In the rows, zero is written as 128.
Rotation paths and how fast each direction turns (degrees each step)
Each turn is a multiple of 5 degrees from 10 to 175, or 0.
Each row of a path follows its step; steps can be skipped.

step 0: [146 136 131 135 129 134 129 127 148 139 132 134 116 126 129 122 124 141
 133 113 126 137 128 130 122 145 123 122 142 134 123 112 119 126 123 130
 115 120 136 113 124 124 122 132 134 135 128 125 133 134 133 133 118 120
 142 126]
step 1: [141 128 135 121 123 129 123 124 124 113 129 124 124 130 141 118 137 122
 127 112 131 124 128 138 116 134 124 136 132 137 123 113 115 135 129 135
 132 124 154 123 126 118 122 147 114 128 127 136 126 126 126 119 130 120
 133 123]
step 2: [136 120 125 118 124 135 130 133 129 118 125 128 117 136 120 136 138 128
 127 132 132 118 121 132 114 126 117 126 105 127 129 123 133 121 139 133
 148 138 138 118 120 128 128 146 132 127 144 141 134 122 123 132 139 127
 133 131]
step 3: [131 129 135 136 117 140 132 137 127 139 119 126 125 130 127 132 132 133
 130 143 109 133 121 119 114 128 115 134 119 131 132 117 153 119 128 131
 138 123 122 141 139 116 141 133 129 135 138 129 136 130 121 122 133 130
 134 127]
step 4: [110 118 136 120 129 131 130 118 122 131 124 135 140 121 127 126 148 129
 142 142 119 138 130 124 127 132 125 115 136 130 122 126 137 125 125 134
 120 122 132 124 141 114 140 118 127 122 122 131 142 129 123 112 140 120
 132 131]
step 5: [121 124 120 116 136 140 126 117 123 127 128 140 135 119 122 139 136 120
 131 136 123 135 140 125 134 136 133 116 128 136 129 123 114 133 142 113
 130 136 127 138 124 131 144 133 128 119 129 117 131 123 144 113 120 117
 122 137]
step 6: [139 123 128 120 133 133 121 120 136 126 116 133 132 127 135 136 120 121
 123 126 114 131 145 116 136 126 144 125 131 111 137 118 123 122 130 121
 128 133 119 133 126 135 120 135 132 147 138 127 127 133 131 120 132 127
 107 141]
step 7: [127 133 129 115 127 123 116 135 137 137 115 126 124 123 131 132 127 144
 125 118 134 137 147 126 136 130 140 124 142 114 129 125 133 121 130 125
 136 119 126 116 137 119 125 133 125 118 136 128 118 144 121 144 126 130
 115 125]
step 8: [136 125 125 118 134 120 131 138 124 134 123 143 126 116 130 122 117 137
 128 130 140 123 132 148 137 137 132 139 140 118 128 125 123 135 123 124
 130 124 138 139 125 125 139 126 120 114 140 136 118 141 129 132 142 130
 139 117]
step 9: [131 130 131 137 130 113 132 123 123 134 142 130 132 124 106 125 130 132
 117 120 140 132 116 128 129 137 146 133 118 113 128 111 134 143 128 122
 131 134 137 133 115 135 134 129 130 134 134 143 131 131 123 125 139 126
 138 125]
step 10: [129 140 132 125 111 124 121 127 131 127 125 113 137 144 122 122 131 143
 131 120 132 137 112 128 126 126 131 143 114 122 123 120 131 127 118 112
 125 111 130 133 121 127 140 129 141 128 129 129 139 117 132 131 128 119
 124 137]
Directions:
[131 126 129 126 127 130 131 128 127 129 130 126 129 129 126 130 128 124
 127 130 134 127 124 125 131 128 130 129 129 130 128 125 123 130 128 126
 132 131 128 128 128 129 127 129 127 129 128 132 127 122 126 125 128 127
 124 130] | 95
[131 131 128 130 130 125 131 128 126 127 126 129 127 126 127 124 127 130
 128 129 126 130 125 123 125 128 128 124 125 125 130 126 127 126 133 128
 129 129 124 130 125 131 127 127 130 130 129 128 124 127 129 126 128 130
 130 129] | 110
[133 132 128 131 129 131 129 129 128 130 129 127 129 131 125 131 127 129
 125 132 127 127 130 126 131 126 128 128 124 123 128 124 131 129 125 131
 125 132 130 128 129 130 127 128 129 129 128 128 130 130 130 128 125 126
 128 127] | 110

step 0: [127 105 105 135 132 133 123 117 137 134 128 123 120 139 134 129 127 121
 129 116 139 126 118 127 123 140 132 131 142 124 130 118 128 123 117 128
 130 130 129 131 118 130 118 126 134 128 126 140 133 122 123 141 140 128
 138 133]
step 1: [129 129 113 137 124 119 129 114 135 127 125 128 132 137 125 142 117 132
 120 123 121 119 128 130 120 134 111 130 132 132 142 125 145 120 145 116
 130 125 117 126 130 137 125 116 123 116 122 130 135 129 135 131 134 132
 126 119]
step 2: [143 124 128 143 133 124 122 124 115 116 137 114 127 125 136 128 122 121
 123 121 128 131 122 135 137 145 133 132 131 119 142 125 142 124 128 128
 123 128 137 135 147 136 128 118 121 125 122 113 132 125 130 137 126 118
 135 133]
step 3: [131 121 129 137 138 132 127 130 148 120 116 121 139 120 138 122 126 122
 118 132 127 136 135 123 130 128 128 136 129 132 149 132 126 129 130 127
 143 136 115 131 141 140 131 127 127 119 143 125 118 123 134 127 129 116
 120 119]
step 4: [124 126 127 143 143 122 134 123 127 126 123 127 134 144 147 123 129 117
 119 123 147 134 124 132 128 140 119 132 119 125 120 122 130 133 124 127
 133 123 138 124 128 130 120 134 129 123 139 123 107 117 131 123 134 132
 133 136]
step 5: [138 122 120 125 141 123 114 120 133 138 129 141 121 122 133 136 132 125
 122 118 132 134 126 130 113 131 117 134 124 132 126 139 126 125 130 129
 147 126 124 121 131 127 139 131 118 105 128 129 124 131 135 135 141 139
 125 132]
step 6: [129 121 118 124 150 117 119 116 123 120 126 123 124 133 128 132 131 127
 117 124 126 131 111 138 140 133 125 139 125 126 134 135 131 135 119 114
 123 131 116 136 122 118 118 132 127 131 115 123 137 123 129 133 144 129
 131 139]
step 7: [120 120 130 135 135 117 114 122 135 126 133 129 126 123 128 126 124 121
 133 128 123 119 130 120 122 136 114 137 144 129 148 128 126 123 146 116
 135 127 115 136 134 118 120 127 130 126 126 128 118 137 118 136 126 118
 133 137]
step 8: [134 135 126 134 127 136 130 129 129 118 117 114 137 142 134 126 130 117
 116 119 131 126 123 131 128 135 107 132 124 122 135 133 132 123 134 127
 127 131 134 141 137 129 134 119 127 143 128 118 121 134 108 141 139 131
 124 135]
step 9: [132 123 134 140 139 137 128 124 140 126 116 130 128 132 129 113 141 128
 126 133 144 127 135 124 116 140 132 145 136 131 129 136 136 128 138 138
 143 134 133 132 141 131 121 121 112 119 119 130 135 126 123 135 126 131
 128 124]
step 10: [130 125 116 138 137 123 123 120 139 124 127 130 136 140 139 129 134 126
 106 132 140 133 135 134 130 138 134 119 132 129 133 125 139 120 124 140
 134 126 119 130 122 132 130 151 130 139 118 122 130 128 130 129 141 135
 128 125]
Directions:
[131 129 128 127 129 132 130 129 124 125 128 133 127 126 129 128 131 128
 127 126 125 127 124 125 129 129 128 127 126 125 129 128 127 126 128 129
 128 129 130 130 129 130 136 125 125 124 127 128 129 128 126 128 128 129
 129 131] | 115
[128 129 127 126 128 129 124 128 132 128 129 126 125 127 127 129 130 131
 128 126 128 125 124 126 128 129 126 128 126 127 125 129 128 130 127 127
 125 126 129 128 128 127 128 133 128 126 128 133 127 130 132 125 132 124
 127 133] | 55
[128 130 126 131 125 125 132 127 126 132 128 128 129 127 131 128 130 128
 128 127 128 126 129 129 125 129 128 128 127 126 126 127 126 125 132 124
 127 121 127 126 130 128 130 131 130 129 130 123 130 131 129 129 127 128
 126 131] | 115

step 0: [118 133 126 129 122 126 135 126 122 127 134 130 126 112 143 118 125 139
 139 131 132 130 126 130 121 124 127 130 105 131 127 125 113 138 134 115
 125 123 116 133 125 139 126 138 116 117 126 135 124 121 132 126 112 135
 123 113]
step 1: [133 123 126 124 141 130 136 120 128 127 123 127 132 121 146 126 129 130
 127 122 126 136 126 119 125 131 115 111 123 130 132 149 122 148 135 124
 123 119 128 124 131 127 145 135 120 114 125 135 140 120 129 135 133 138
 136 136]
step 2: [145 113 119 122 125 139 130 125 122 121 132 138 141 127 133 131 126 134
 120 121 114 125 113 133 130 134 128 115 132 121 137 126 132 130 128 113
 118 122 117 127 130 133 120 129 123 120 123 127 145 139 132 130 142 126
 113 122]
step 3: [134 134 119 125 129 122 128 133 125 119 134 137 134 110 135 128 115 139
 122 133 129 130 122 135 123 123 120 132 134 107 128 124 133 142 137 118
 118 122 133 140 141 138 114 117 129 135 128 124 130 125 123 113 126 139
 129 123]
step 4: [125 134 116 129 131 118 119 132 128 138 136 134 135 125 140 126 121 129
 133 129 142 124 128 130 130 129 126 134 127 118 138 134 125 140 139 128
 114 117 118 139 116 129 140 121 134 111 117 122 119 115 134 124 141 121
 136 120]
step 5: [133 125 125 107 127 135 130 130 123 144 131 129 138 122 134 127 141 130
 119 126 132 128 118 119 129 132 134 143 130 121 126 134 119 129 128 135
 120 107 116 136 136 122 133 132 137 128 118 131 147 123 121 142 129 121
 128 128]
step 6: [133 125 107 128 121 133 132 136 123 129 126 130 133 123 129 125 130 130
 103 122 126 124 118 115 124 132 131 124 130 125 132 131 128 120 124 125
 124 131 124 147 122 128 126 117 112 145 127 141 128 125 120 135 126 135
 137 108]
step 7: [139 132 126 131 121 110 130 134 140 137 123 125 125 130 135 128 130 133
 120 140 114 133 120 134 131 119 120 128 133 119 138 121 128 128 122 128
 113 114 131 134 120 140 140 119 108 131 118 127 116 122 123 128 115 126
 132 129]
step 8: [138 133 112 130 135 120 127 128 140 132 142 134 135 131 137 112 134 131
 138 139 136 131 111 139 124 134 129 130 126 131 121 138 125 120 123 131
 138 119 129 142 123 130 142 130 123 118 117 133 130 130 116 127 122 124
 115 133]
step 9: [134 139 124 128 123 125 135 130 108 116 136 120 132 132 143 108 133 129
 126 128 133 130 131 116 113 135 131 129 126 132 128 127 121 127 114 121
 122 125 126 135 129 137 123 137 132 127 106 141 134 129 131 141 120 137
 124 126]
step 10: [132 131 124 117 127 136 127 130 128 120 114 119 142 134 140 121 127 120
 125 125 115 137 124 125 125 137 131 120 139 125 131 131 135 146 133 117
 115 137 138 143 124 127 137 138 115 125 122 142 125 132 133 123 119 128
 140 131]
Directions:
[127 131 127 126 123 130 127 130 126 130 127 127 132 132 127 130 129 130
 127 126 126 129 124 126 124 130 127 125 131 128 131 130 127 127 125 128
 129 131 125 126 130 131 128 127 130 131 130 130 131 131 132 126 128 130
 130 130] | 95
[128 127 128 129 124 127 124 130 128 129 128 130 129 132 129 123 129 124
 127 127 128 131 128 128 125 130 123 127 129 130 127 127 126 125 128 131
 130 127 128 128 129 128 125 133 124 127 127 127 124 127 124 130 124 128
 128 129] | 35

step 0: [133 116 144 140 129 128 131 130 128 135 126 142 128 133 121 128 131 126
 121 120 113 126 119 131 136 129 140 114 132 124 127 127 109 138 136 126
 129 128 139 128 137 120 122 134 133 133 140 123 119 130 126 135 137 118
 129 138]
step 1: [129 141 134 140 118 123 123 126 134 120 125 132 129 131 145 121 123 132
 126 134 127 134 132 132 131 128 131 131 129 141 118 135 126 132 118 135
 119 136 128 124 137 129 121 125 139 141 127 125 134 109 124 114 120 116
 143 139]
step 2: [128 137 112 121 120 132 140 127 125 131 127 126 126 124 134 120 127 116
 132 135 135 132 137 121 126 135 121 136 123 148 118 114 140 114 122 130
 134 120 123 129 117 134 128 135 128 135 131 123 117 120 142 128 133 134
 134 118]
step 3: [135 113 128 113 133 136 131 129 137 139 121 131 130 120 122 128 153 134
 129 127 128 121 126 122 121 134 120 130 129 126 137 124 139 125 141 119
 121 129 135 125 133 122 125 128 119 129 138 112 124 134 123 133 126 140
 125 115]
step 4: [129 119 136 135 126 129 120 120 126 136 129 131 110 130 125 130 123 143
 128 128 106 129 114 131 131 127 118 122 130 111 118 125 135 135 128 124
 127 122 139 132 140 135 132 121 122 122 134 128 132 126 116 127 129 118
 128 142]
step 5: [119 132 140 133 119 123 114 122 127 124 135 121 131 140 143 124 113 117
 132 119 140 126 123 116 125 137 130 132 121 126 117 133 120 138 116 142
 121 123 123 140 135 136 127 132 125 122 127 125 127 123 136 123 127 121
 138 129]
step 6: [133 134 116 128 124 137 133 136 141 122 132 123 141 134 130 114 140 117
 137 145 137 131 143 125 126 137 123 141 128 120 128 131 124 125 124 130
 139 117 125 124 121 128 132 138 128 123 120 121 139 133 133 122 136 139
 130 123]
step 7: [127 125 124 126 132 134 144 125 120 122 115 127 124 112 125 131 145 129
 136 122 125 135 131 128 128 119 119 122 128 130 124 141 139 134 137 118
 131 124 129 124 122 122 134 125 126 120 135 128 134 153 116 144 131 135
 130 129]
step 8: [131 111 140 140 134 115 125 128 125 137 131 134 114 131 126 135 125 125
 128 122 130 125 126 137 141 123 128 115 128 127 122 134 117 130 135 126
 117 127 129 128 133 124 124 121 108 131 121 131 123 124 126 141 132 130
 129 151]
step 9: [128 138 127 135 116 117 109 130 135 118 133 126 122 134 142 134 115 123
 119 135 139 126 131 120 126 126 126 126 146 128 130 137 134 119 116 126
 119 136 123 133 128 131 127 131 125 136 112 128 138 120 130 119 123 123
 125 133]
step 10: [119 141 120 117 134 128 133 127 120 129 128 113 125 127 123 128 136 118
 128 131 141 133 126 128 126 126 121 136 124 128 143 126 141 117 125 123
 145 125 119 134 117 137 133 132 128 121 126 136 136 122 147 123 133 135
 125 114]
Directions:
[128 128 131 126 124 132 126 126 127 128 131 127 129 125 131 126 122 130
 129 129 131 128 132 127 132 128 130 128 125 127 127 125 127 126 128 129
 126 128 128 126 130 129 128 126 125 131 125 132 127 128 126 131 125 127
 131 130] | 100
[129 125 129 133 127 126 125 129 130 126 125 127 128 130 128 132 125 129
 132 126 124 129 128 132 125 127 127 130 126 126 124 129 128 126 127 130
 125 129 126 130 127 127 126 128 128 133 132 131 130 126 131 131 127 128
 129 128] | 95
[128 127 128 130 130 129 127 128 129 130 127 127 127 123 127 126 130 128
 126 128 131 126 131 127 126 126 130 132 126 131 125 128 130 131 129 133
 131 126 124 127 125 129 126 132 129 131 127 132 131 127 124 125 131 129
 129 125] | 85

step 0: [134 121 124 122 131 114 128 119 133 132 125 131 126 121 132 144 123 130
 113 120 126 143 131 128 121 133 121 134 135 125 127 125 123 127 123 135
 136 128 123 118 126 133 119 132 120 131 123 113 127 136 140 141 127 117
 136 111]
step 1: [132 142 131 129 138 126 123 128 122 144 134 131 124 130 134 127 126 135
 127 122 119 118 120 130 115 128 141 128 121 131 125 137 127 143 134 112
 132 112 134 127 131 131 139 125 128 132 125 128 120 134 124 118 127 115
 115 129]
step 2: [145 121 128 130 123 138 117 136 130 121 130 134 127 129 110 131 136 141
 130 143 123 139 126 128 131 118 124 136 137 124 135 125 123 126 124 125
 138 125 134 133 121 118 134 135 136 121 129 137 118 134 115 139 128 129
 133 125]
step 3: [132 125 128 129 143 121 128 116 127 129 132 125 121 121 130 120 127 145
 130 132 125 114 127 136 141 139 130 131 131 117 129 124 129 133 124 124
 127 136 120 120 122 123 109 132 120 137 140 135 131 123 141 124 125 133
 126 115]
step 4: [127 128 135 129 113 130 115 120 129 130 127 132 128 130 145 127 136 120
 121 130 133 137 127 113 125 122 143 119 126 124 128 136 141 135 138 132
 138 124 125 137 118 139 125 124 129 136 140 124 116 137 132 134 128 126
 125 118]
step 5: [134 112 122 123 130 120 130 126 127 131 130 124 125 123 145 127 125 131
 119 130 120 136 125 138 131 124 112 129 135 125 142 135 132 124 135 122
 120 120 133 122 127 109 134 129 128 125 114 126 117 139 124 114 129 125
 130 131]
step 6: [133 132 131 139 131 129 128 132 127 123 125 120 142 121 124 131 132 145
 123 139 123 109 120 118 124 142 131 138 124 132 124 137 127 132 135 126
 118 129 147 127 127 134 113 135 139 130 132 122 124 130 122 137 135 125
 130 126]
step 7: [142 135 139 120 131 130 116 125 130 131 119 121 130 140 131 138 117 131
 132 129 140 133 120 117 122 125 128 132 141 121 133 111 129 125 121 137
 138 130 128 129 115 120 118 116 128 136 122 131 131 132 128 120 121 126
 126 117]
step 8: [137 133 133 132 135 116 138 115 120 131 130 127 124 132 134 129 133 121
 140 140 119 132 143 140 136 135 127 126 121 121 137 133 127 148 142 131
 137 127 126 120 136 130 127 121 130 125 124 123 118 131 131 136 127 118
 121 124]
step 9: [123 124 133 131 115 133 123 129 131 129 125 122 117 115 125 136 118 128
 128 130 135 120 120 132 124 120 138 139 135 126 124 146 127 131 134 132
 132 132 135 124 121 119 144 138 134 138 136 132 112 123 120 124 128 122
 140 124]
step 10: [128 120 124 124 127 128 123 129 126 127 131 120 136 122 133 115 108 143
 126 136 113 139 131 129 124 132 129 132 133 120 129 127 134 122 128 129
 129 126 134 128 117 121 114 120 115 118 135 132 141 121 119 137 130 118
 118 128]
Directions:
[125 130 131 128 129 129 128 127 126 130 128 128 130 132 128 123 123 127
 127 126 130 131 129 128 127 130 130 126 126 125 131 125 128 124 128 128
 129 123 130 128 126 134 128 128 127 127 127 128 126 130 129 126 126 127
 128 124] | 110
[130 133 130 127 128 130 127 129 130 125 131 126 127 124 126 124 127 130
 130 129 129 128 129 126 129 132 127 129 130 130 129 126 129 130 125 129
 125 129 131 133 123 127 126 132 125 125 127 126 131 127 129 128 128 130
 129 128] | 95

step 0: [124 136 120 139 128 129 125 138 123 116 129 124 146 121 126 128 133 128
 132 137 112 134 134 130 121 118 120 137 138 130 143 127 136 126 138 120
 132 126 122 137 147 127 133 135 139 127 118 136 133 134 116 121 141 125
 132 136]
step 1: [137 115 124 123 121 118 120 134 123 123 134 123 132 110 126 128 120 136
 125 137 143 134 136 128 113 134 133 135 118 131 142 123 133 145 131 136
 131 124 121 136 120 141 114 134 132 126 121 137 130 120 126 129 127 125
 133 121]
step 2: [136 121 138 130 123 127 129 141 132 118 129 134 121 128 131 134 125 129
 113 131 138 138 126 126 135 126 130 133 148 145 118 129 146 125 130 113
 126 128 131 136 133 138 120 136 127 116 139 130 121 123 132 140 121 118
 126 133]
step 3: [116 134 133 135 111 118 122 130 130 122 135 130 123 123 135 131 134 132
 136 131 136 132 129 128 120 121 134 128 142 128 124 117 135 116 130 132
 134 128 146 132 126 130 150 114 129 126 125 123 138 116 136 128 128 118
 127 110]
step 4: [125 133 122 117 133 124 136 124 124 126 125 112 122 143 120 140 117 124
 139 132 126 127 137 135 119 122 131 141 134 132 133 117 140 131 134 139
 133 127 135 122 114 124 134 127 139 112 137 123 110 129 136 122 128 129
 120 129]
step 5: [135 130 126 122 133 147 126 124 124 126 142 132 136 128 132 139 136 115
 132 134 127 116 145 126 132 126 135 116 129 136 128 121 137 113 115 138
 122 134 131 133 135 127 115 130 130 115 121 129 119 139 129 121 135 123
 133 115]
step 6: [124 126 120 129 121 122 124 122 131 129 133 125 119 121 139 143 134 134
 130 129 142 121 127 134 119 129 127 118 128 143 142 140 121 124 130 128
 117 132 134 131 130 107 126 145 135 131 121 117 128 136 129 118 112 127
 134 134]
step 7: [117 129 143 133 111 137 137 120 137 133 120 131 116 124 143 128 125 122
 120 119 136 121 129 136 133 130 124 127 137 126 144 117 119 128 136 133
 120 120 122 127 114 122 112 129 121 124 133 135 117 127 125 137 134 127
 130 126]
step 8: [135 147 127 149 126 128 129 121 128 117 122 135 115 128 134 120 132 122
 130 135 120 130 122 128 129 131 134 134 143 112 132 130 117 125 123 122
 138 125 137 140 134 125 122 120 132 119 121 128 117 135 119 113 126 120
 128 137]
step 9: [128 123 110 137 122 129 128 127 142 131 123 122 132 129 135 129 111 122
 130 129 134 123 121 125 126 130 125 124 120 126 131 121 117 139 125 150
 145 135 139 135 127 146 128 123 142 132 124 129 124 140 125 129 121 126
 136 128]
step 10: [138 124 123 125 118 139 123 127 132 115 122 130 131 139 117 130 122 129
 121 123 127 126 130 125 132 126 129 122 128 137 133 127 129 128 126 113
 136 155 138 112 124 130 109 118 119 126 136 139 129 134 132 129 117 127
 130 140]
Directions:
[128 125 125 128 126 131 127 126 129 128 129 129 131 123 130 128 123 126
 127 125 133 130 127 125 128 131 128 128 125 130 125 129 131 127 125 123
 128 129 129 126 128 127 127 130 130 126 127 126 129 131 127 128 127 129
 124 127] | 90
[129 125 127 124 130 128 126 130 127 130 127 129 129 124 127 127 133 125
 130 126 128 127 130 128 127 129 126 129 128 126 134 126 127 128 128 124
 127 129 126 127 127 124 128 132 129 127 128 124 128 130 127 131 131 124
 132 130] | 60
